In the rows, zero is written as 100.
Each path below is one point turned by a fixed rotation once a step. After each direction that follows a path, write how fast that rotation turns it, in degrees per step (0 if it stays still).
Each turn is a multiple of 5 degrees from 10 to 175, or 0.
Each row of a path follows its step; steps can be skipped.
Path 1:
step 0: [102 70 113 126 108 82 121 102 54 100 103 118 107 84 97 106 89 107 127 72 112 116 79 116 115 100 123 116 93 80]
step 1: [120 91 124 120 118 87 124 109 82 133 111 82 85 85 127 102 98 104 89 78 72 128 105 103 115 65 97 111 98 87]
step 2: [104 119 117 97 121 104 96 81 79 97 81 69 104 72 104 83 103 80 53 77 101 107 92 106 119 70 87 100 79 106]
step 3: [102 96 93 108 127 89 127 92 74 80 91 114 115 78 83 96 112 87 88 72 101 72 74 93 134 104 87 78 98 129]
step 4: [110 89 108 130 123 69 120 133 89 98 88 103 120 126 107 124 102 86 107 94 98 90 113 95 152 98 94 92 99 102]
step 5: [97 88 132 123 113 68 111 105 112 95 82 94 96 109 99 88 82 109 86 85 128 110 126 115 114 72 106 85 70 74]
step 6: [90 90 129 109 136 109 125 72 112 110 112 125 92 62 90 98 71 93 96 88 124 107 99 113 110 82 79 102 89 95]
step 7: [73 98 132 105 147 108 100 107 64 125 102 106 114 77 108 116 112 95 97 86 115 114 84 101 125 117 89 110 114 98]
step 8: [80 95 132 99 92 81 116 123 66 107 87 97 103 93 101 121 133 129 72 77 91 110 88 107 120 74 111 85 97 105]
step 9: [118 89 125 103 94 88 128 94 89 93 65 110 97 74 101 121 80 84 79 110 80 97 87 100 124 61 113 95 70 110]
step 10: [102 90 113 104 139 89 116 108 72 84 88 94 73 77 96 73 85 57 117 99 104 94 89 87 132 97 113 101 79 93]
step 11: [98 103 104 123 118 90 116 122 67 90 138 93 95 103 78 99 113 85 102 69 118 95 96 105 131 74 81 108 97 68]
Directions:
[90 97 94 91 114 93 98 88 106 97 96 96 100 96 101 94 90 97 94 111 88 102 105 104 96 85 102 101 101 97]  95
[97 92 100 111 99 94 93 103 108 104 116 96 101 92 96 93 89 101 106 98 110 112 98 96 98 98 97 113 99 91]  65
[109 98 98 98 108 106 104 103 107 92 92 112 95 108 97 98 104 96 114 94 103 102 104 105 98 94 103 104 98 80]  65
[97 90 98 107 116 104 99 97 93 101 104 102 96 99 104 101 96 100 117 101 87 96 101 96 106 116 106 105 103 107]  110
[84 101 91 95 105 100 93 98 94 96 107 106 104 106 90 104 108 83 98 93 104 102 89 100 101 102 92 98 110 99]  90
[94 106 95 97 98 102 102 113 103 106 86 97 101 94 108 96 97 85 98 100 100 113 114 97 107 110 100 105 105 100]  130
[94 94 98 96 102 88 108 104 100 102 97 100 92 96 100 81 105 106 99 90 103 101 94 97 89 108 109 86 104 99]  145
Path 2:
step 0: [86 107 122 98 115 98 95 102 85 100 92 116 121 107 109 99 97 96 97 88 118 115 60 148 69 110 127 110 93 74]
step 1: [87 98 104 107 74 59 102 116 135 77 116 117 121 80 100 136 123 101 103 119 92 102 98 93 73 113 85 92 104 93]
step 2: [124 98 113 108 114 97 103 131 111 90 82 96 105 102 82 89 112 78 72 75 57 97 102 126 98 95 132 82 117 110]
step 3: [101 91 113 117 120 78 88 90 98 117 136 118 90 109 141 98 94 84 77 116 79 107 110 112 103 119 85 108 123 69]
step 4: [119 88 107 98 91 77 89 86 95 104 92 75 133 105 86 105 100 95 82 92 119 100 71 86 72 111 141 118 113 68]
step 5: [92 127 133 119 84 81 112 138 101 84 135 96 119 93 112 101 99 97 88 120 101 90 118 102 84 118 115 85 68 107]
step 6: [134 101 106 90 91 128 104 115 131 96 95 99 123 110 113 97 115 95 109 111 84 113 99 146 93 117 114 104 140 93]
step 7: [91 86 109 135 84 74 90 86 105 92 98 103 115 94 136 102 97 58 73 106 100 68 103 100 104 84 90 103 130 103]
step 8: [100 100 92 130 99 101 102 116 91 116 105 84 135 92 84 82 59 124 74 86 84 108 93 119 77 101 114 117 104 74]
step 9: [103 81 124 127 87 97 122 127 102 101 135 108 98 119 124 128 119 116 107 112 101 71 80 100 93 122 109 114 89 87]
step 10: [142 84 139 100 100 89 94 105 120 95 71 121 138 82 101 77 104 101 106 120 94 107 90 113 85 82 111 106 100 112]
step 11: [60 120 119 108 98 95 84 106 90 95 118 105 114 88 120 77 128 97 80 93 69 75 104 109 86 103 84 119 131 109]
Directions:
[93 121 105 94 94 104 95 101 105 92 94 98 107 97 103 96 116 94 109 107 108 104 95 108 94 96 96 101 96 104]  70
[100 100 87 95 104 104 96 94 112 102 97 108 105 105 104 82 106 87 95 98 89 88 107 100 105 100 98 103 97 97]  85
[93 106 91 101 99 102 102 97 105 98 111 104 109 101 91 109 93 103 102 94 107 90 95 98 92 100 107 98 83 86]  90
[98 101 103 106 100 94 116 94 110 102 120 99 99 91 109 99 102 94 99 100 100 106 101 91 102 98 85 101 96 105]  175
[100 95 103 98 111 108 113 93 105 108 96 89 110 99 94 95 107 101 103 82 104 104 96 105 96 102 108 100 107 104]  170
Path 3:
step 0: [74 91 100 111 93 122 125 107 85 104 110 84 103 141 140 109 116 122 147 100 81 117 67 94 123 106 75 106 117 93]
step 1: [110 120 74 92 84 93 106 121 117 105 76 74 97 89 118 142 120 87 121 71 74 106 134 110 95 119 117 136 92 80]
step 2: [129 87 135 111 107 121 85 105 71 85 78 115 112 121 92 127 76 142 107 104 90 125 127 130 89 115 100 97 117 79]
step 3: [128 77 84 81 77 71 59 118 88 123 78 84 100 113 109 88 102 122 64 79 70 101 80 112 136 99 92 104 91 111]
step 4: [94 155 95 101 97 87 108 104 127 87 112 113 144 103 95 109 102 140 95 103 104 116 102 131 131 105 112 79 111 130]
step 5: [98 108 105 70 115 88 118 117 89 86 85 113 73 102 143 77 110 104 132 84 103 70 73 133 119 121 81 89 132 92]
step 6: [90 100 74 123 110 82 121 78 89 96 93 74 104 89 100 120 152 117 113 77 58 118 95 121 79 89 120 84 119 81]
step 7: [114 95 106 84 112 88 123 82 77 83 37 72 102 96 114 127 78 142 110 110 122 103 119 84 107 121 104 113 91 94]
step 8: [126 107 103 115 124 73 75 113 90 112 88 63 98 96 55 93 86 90 65 97 88 100 98 128 118 132 98 90 126 71]
step 9: [92 84 86 90 83 115 84 101 77 68 117 81 128 87 102 112 111 134 80 118 109 95 76 102 124 131 103 66 111 144]
step 10: [94 127 53 76 72 61 132 119 109 99 110 102 76 93 105 93 89 97 102 100 114 105 109 93 122 111 80 81 145 88]
step 11: [94 112 146 107 89 90 132 106 68 94 116 66 120 100 118 102 117 87 132 98 91 110 94 106 66 112 111 88 144 110]
Directions:
[104 105 105 98 102 104 93 103 109 104 92 116 101 110 109 101 104 111 103 89 89 102 99 113 103 93 101 107 91 100]  25
[100 106 101 89 91 85 89 96 99 97 108 109 111 100 107 84 104 101 105 111 97 97 103 97 99 96 101 96 107 100]  60
[99 117 109 91 91 104 108 90 98 111 104 95 102 93 105 109 98 101 90 103 100 96 102 102 105 98 92 100 93 88]  115
[101 99 97 106 87 106 111 101 107 107 101 106 97 98 102 85 95 102 89 99 102 96 99 110 106 105 101 89 104 116]  65
[102 98 104 89 89 98 96 98 100 94 90 100 95 85 93 94 110 94 102 85 105 99 100 98 103 105 91 112 97 107]  170
[99 84 102 83 105 98 102 99 109 108 95 98 93 109 106 100 105 98 104 113 105 106 105 103 106 107 90 92 94 100]  155
Path 4:
step 0: [93 121 95 59 101 99 121 86 94 138 86 110 112 100 69 137 93 88 108 98 73 100 109 116 112 84 107 103 86 86]
step 1: [97 93 132 97 104 96 98 95 137 99 106 97 109 82 102 100 107 89 79 86 96 97 81 105 108 145 127 128 111 68]
step 2: [77 111 100 91 133 94 101 126 89 123 107 106 116 94 68 131 105 103 101 100 91 87 102 137 92 99 81 112 62 96]
step 3: [84 96 126 89 113 94 107 80 131 121 70 95 100 89 107 98 61 68 104 101 97 113 90 115 112 121 121 126 116 103]
step 4: [66 106 129 119 146 96 100 129 80 80 118 111 110 88 97 97 119 102 82 94 82 93 91 113 107 104 95 127 86 104]
step 5: [92 111 99 72 139 94 118 106 106 121 88 100 99 118 102 106 56 82 124 106 109 101 105 122 126 117 108 90 98 131]
step 6: [66 108 120 106 129 92 91 91 90 63 105 110 84 90 96 90 97 93 82 91 67 85 95 94 99 115 110 118 146 106]
step 7: [98 90 93 94 132 111 119 138 99 91 122 83 86 123 111 107 79 110 107 113 98 72 112 132 118 118 87 83 82 114]
step 8: [79 92 94 93 104 92 114 64 97 87 100 114 62 98 84 116 66 90 107 104 69 98 103 95 122 83 112 107 140 108]
step 9: [87 76 118 106 111 112 106 123 120 73 135 88 84 111 107 83 104 126 75 100 87 81 111 98 134 122 91 87 92 87]
step 10: [81 92 75 87 100 90 103 91 101 102 105 117 78 117 54 141 74 112 128 104 109 86 113 95 124 85 97 93 95 111]
step 11: [75 77 126 114 91 92 84 84 135 88 103 74 87 109 88 78 85 104 80 108 87 109 121 78 116 119 97 98 121 71]
Directions:
[100 104 95 102 103 101 91 101 93 109 99 105 93 108 94 106 100 97 104 119 100 106 82 105 106 102 99 88 95 97]  140
[111 86 112 90 102 102 97 91 100 97 96 100 100 99 88 97 95 94 107 107 101 101 94 94 95 95 115 105 109 104]  145
[102 95 103 99 107 115 92 110 95 117 106 94 103 102 97 99 104 116 92 101 99 95 106 102 100 93 105 101 99 109]  145
[98 89 103 112 94 104 108 101 96 101 98 90 93 95 113 104 95 94 102 111 92 103 100 109 99 85 98 111 95 98]  80
[99 84 104 100 99 92 112 111 84 102 102 100 106 101 99 97 106 107 110 99 107 94 92 98 100 108 92 102 105 93]  140
Path 5:
step 0: [99 105 99 124 75 117 87 106 134 132 85 125 69 122 101 92 99 91 81 98 109 103 101 122 120 154 114 98 115 98]
step 1: [100 78 95 81 104 86 123 89 100 85 93 70 112 107 116 123 106 118 70 82 111 88 73 103 56 78 123 75 109 78]
step 2: [90 107 121 92 92 116 83 130 88 149 104 119 67 121 82 98 91 62 93 101 82 88 89 100 129 98 106 79 93 87]
step 3: [105 88 75 99 92 68 139 74 94 95 81 90 90 102 69 90 110 129 81 113 132 99 94 97 80 125 123 101 87 74]
step 4: [79 107 119 75 92 116 118 128 89 118 89 103 102 95 110 107 67 87 66 66 91 124 74 103 134 78 90 97 108 104]
step 5: [128 95 108 83 116 102 106 83 78 110 96 75 96 135 59 107 89 103 119 124 130 104 128 119 97 120 121 93 101 75]
step 6: [114 129 103 119 56 107 103 98 96 86 74 110 79 97 123 92 57 109 67 66 108 104 77 83 106 104 104 103 99 98]
step 7: [90 75 107 78 108 102 102 126 96 79 93 60 93 118 75 129 107 113 104 85 88 87 130 132 112 108 116 79 131 83]
step 8: [135 112 129 104 68 102 107 103 96 93 73 127 84 125 115 110 94 73 95 134 118 91 65 75 100 100 92 97 96 81]
step 9: [79 100 84 80 96 91 100 110 75 77 81 77 82 87 80 72 109 144 99 79 94 83 107 106 118 96 113 51 95 103]
step 10: [103 89 130 79 87 74 112 114 96 80 92 118 89 106 86 120 93 54 82 121 93 141 100 93 113 118 74 111 110 90]
step 11: [110 101 97 76 77 139 109 88 87 95 88 100 132 109 98 82 103 141 105 110 145 98 108 109 116 101 106 62 83 111]
Directions:
[106 106 97 111 99 83 101 108 109 100 95 101 106 114 99 104 102 98 105 104 100 113 101 110 101 97 106 98 87 101]  145
[90 97 94 109 85 94 100 99 104 91 105 105 95 92 89 100 98 103 90 94 91 101 113 96 102 111 103 108 95 96]  110
[92 98 97 89 106 91 113 101 92 105 100 107 102 92 88 89 105 100 98 110 102 109 94 95 109 96 94 100 90 102]  55
[95 91 103 104 110 100 100 97 103 99 106 93 102 98 91 110 101 119 112 96 107 98 98 103 101 110 95 88 92 93]  170
[111 110 99 101 100 104 107 100 109 99 113 89 103 91 105 89 109 94 100 97 94 100 101 105 104 101 91 100 95 83]  0
Path 6:
step 0: [125 119 81 108 130 84 123 92 98 91 94 80 115 117 73 81 92 125 88 117 78 104 94 84 73 113 59 94 102 121]
step 1: [89 76 134 102 105 104 92 82 81 120 107 100 127 75 102 114 140 74 88 109 130 119 106 97 108 105 98 102 104 139]
step 2: [74 100 85 67 87 105 77 91 126 81 113 117 94 102 90 154 89 105 105 75 87 107 117 100 103 113 120 112 98 70]
step 3: [132 116 99 97 109 96 113 109 94 93 68 140 96 114 122 66 116 112 101 100 63 92 72 91 108 84 108 109 88 78]
step 4: [102 81 114 105 106 121 91 128 113 107 93 69 88 86 106 65 84 78 68 93 141 72 100 83 101 99 80 97 116 107]
step 5: [90 139 84 99 111 95 112 78 88 107 123 73 108 110 103 119 65 113 110 86 112 118 106 137 129 121 105 94 115 119]
step 6: [94 94 122 135 102 91 106 114 82 101 117 143 120 109 76 116 119 100 145 124 95 98 96 102 96 99 76 109 93 80]
step 7: [121 81 96 92 72 103 88 105 99 97 97 82 48 92 71 106 122 104 85 86 103 120 110 64 90 62 107 112 89 106]
step 8: [94 95 69 93 111 93 87 49 112 81 96 85 103 125 142 70 108 84 89 98 105 99 97 130 84 101 117 93 96 91]
step 9: [65 99 92 97 128 88 95 122 115 114 68 100 115 66 94 103 83 110 116 126 91 68 79 101 114 117 79 90 79 112]
step 10: [121 98 134 105 72 97 122 105 77 120 93 96 119 106 97 137 70 111 60 110 104 108 113 90 119 78 117 104 101 100]
step 11: [101 118 103 119 83 133 97 102 104 90 109 100 115 104 89 93 115 78 102 61 72 124 104 124 56 116 94 100 121 76]
Directions:
[93 90 104 105 101 108 96 100 109 91 110 101 109 109 99 101 95 94 97 109 106 89 104 95 90 103 93 105 102 86]  160
[102 100 99 98 108 92 98 107 88 93 97 92 102 96 95 89 95 105 93 107 112 99 98 103 98 118 109 101 91 97]  80
[107 99 96 102 98 88 101 96 108 97 123 104 102 98 82 95 109 98 101 101 105 107 98 104 98 97 98 99 99 107]  60
[94 88 95 112 100 99 103 87 96 97 92 95 88 108 95 102 101 105 111 109 104 102 109 98 94 100 99 90 91 107]  45
[102 105 99 93 94 92 100 113 102 104 92 104 108 113 96 95 109 113 103 110 98 93 109 96 106 97 87 102 94 101]  115
[100 104 108 107 97 101 115 100 103 96 91 92 108 100 90 106 100 110 101 100 109 97 91 106 100 101 99 95 121 102]  70
Path 7:
step 0: [83 63 109 68 94 73 74 58 91 110 101 80 83 101 86 111 95 113 109 86 86 82 105 111 102 90 99 107 75 62]
step 1: [104 95 113 120 102 108 86 62 115 73 135 92 120 120 113 100 93 97 98 126 116 102 115 123 92 107 90 134 134 83]
step 2: [94 95 94 116 97 70 109 80 100 111 102 67 114 106 93 129 50 68 102 95 124 91 73 71 95 90 92 110 93 117]
step 3: [79 69 101 81 94 67 109 70 106 102 106 99 71 120 125 106 91 122 118 101 104 105 83 133 75 97 118 85 93 67]
step 4: [98 114 118 127 129 99 93 76 79 88 112 98 130 109 109 132 81 100 89 149 112 100 117 115 112 89 104 95 117 73]
step 5: [98 66 104 99 108 66 103 68 65 102 114 72 95 103 68 109 69 77 117 74 91 92 110 87 100 78 93 113 92 108]
step 6: [80 77 115 103 75 88 97 82 133 83 127 97 87 111 125 85 80 96 105 91 113 86 103 136 107 102 115 117 112 55]
step 7: [90 105 106 111 114 112 95 68 96 100 86 74 140 93 108 141 78 85 105 122 130 92 77 93 97 94 72 114 103 73]
step 8: [109 61 93 96 102 53 113 48 85 113 128 94 85 116 97 105 96 100 95 104 89 111 78 102 78 91 90 102 86 110]
step 9: [89 113 112 105 100 66 73 82 118 87 110 99 93 131 117 112 63 107 90 127 109 83 118 113 110 111 138 101 119 74]
step 10: [82 96 111 105 111 107 116 79 77 87 98 65 108 102 84 146 74 91 144 101 116 96 115 102 82 75 86 109 112 98]
step 11: [88 42 112 125 93 76 119 84 92 100 140 93 99 102 114 81 87 87 85 96 111 110 87 121 94 78 112 95 87 85]
Directions:
[97 105 101 104 106 93 107 109 93 99 98 101 93 108 102 109 94 108 105 108 103 107 107 100 90 96 115 85 103 110]  60
[95 98 89 90 101 98 99 92 88 86 86 91 101 95 93 104 102 102 107 88 99 107 99 96 95 111 102 101 97 100]  145
[100 98 105 103 111 110 102 107 93 92 110 108 110 95 101 111 103 105 107 110 102 100 101 101 91 105 93 116 93 104]  120
[99 103 82 107 102 105 104 100 101 104 101 92 101 92 99 110 100 86 107 110 91 102 103 92 102 95 91 96 112 101]  130
[95 93 108 105 96 104 95 95 96 101 95 89 104 95 94 92 110 111 91 112 108 112 105 98 95 90 91 97 104 102]  110
[98 97 95 102 106 101 110 102 97 108 93 105 104 93 113 99 101 100 99 102 107 108 79 103 98 100 97 89 91 88]  85
Path 8:
step 0: [95 126 100 91 78 135 112 72 119 149 91 87 87 83 106 116 100 108 120 89 94 129 81 122 76 84 122 90 90 104]
step 1: [141 106 105 97 89 111 141 119 105 110 99 125 124 91 127 122 118 89 91 125 102 89 104 138 127 100 69 86 106 86]
step 2: [68 113 115 120 76 105 105 64 84 85 58 120 131 69 119 112 86 107 95 105 77 91 90 84 92 74 102 93 103 121]
step 3: [98 104 66 91 93 112 114 128 120 123 67 62 92 88 111 132 99 118 111 114 99 99 99 114 73 120 87 60 109 112]
step 4: [129 86 91 143 115 130 101 73 106 95 80 107 117 105 112 104 129 58 95 103 72 60 95 124 99 95 81 101 103 102]
step 5: [70 112 99 99 89 87 85 111 97 74 47 101 140 99 71 108 107 111 96 119 91 102 93 71 100 129 64 97 114 100]
step 6: [112 115 63 103 105 116 64 88 99 118 98 68 82 87 88 91 124 78 124 107 93 95 98 80 50 87 98 66 93 108]
step 7: [107 117 96 88 115 126 84 116 108 92 98 115 110 134 65 112 137 74 76 100 107 86 81 136 107 103 70 107 120 75]
step 8: [100 118 89 91 85 76 98 72 85 89 85 136 127 105 62 81 112 95 125 103 87 128 101 66 94 67 80 97 82 102]
step 9: [83 141 101 59 98 102 87 122 87 127 114 80 85 110 103 104 100 92 104 97 137 89 84 105 79 75 78 62 110 116]
step 10: [120 88 87 98 118 109 124 104 117 101 93 149 88 125 81 105 106 87 90 96 93 95 92 132 79 39 103 113 101 95]
step 11: [77 115 117 77 107 74 133 84 92 93 93 121 117 119 93 114 79 112 133 88 97 97 111 92 115 103 48 93 112 130]
Directions:
[93 101 98 91 103 99 90 109 93 94 97 98 90 79 106 97 102 106 97 106 103 97 98 94 92 90 106 99 109 106]  110
[92 103 95 106 92 107 100 106 105 90 103 117 107 103 97 103 99 111 101 91 90 98 103 88 101 97 100 110 108 100]  125
[102 97 91 97 95 100 84 98 102 99 94 93 93 103 92 86 101 93 96 91 98 100 97 92 111 100 94 95 106 84]  35
[91 103 103 105 90 105 98 104 99 100 104 97 97 108 100 101 83 98 96 103 103 100 100 90 84 102 104 82 92 94]  115
[108 110 100 94 95 87 87 102 97 113 93 93 102 106 107 111 101 109 100 88 94 97 105 95 95 101 105 105 94 104]  120
[98 108 94 91 83 96 111 100 92 101 100 106 95 104 107 99 94 99 99 97 100 103 97 112 111 84 105 94 101 101]  40
[100 93 101 111 95 103 104 91 99 105 95 101 92 94 93 102 108 88 105 97 97 97 106 89 99 84 112 106 87 101]  175
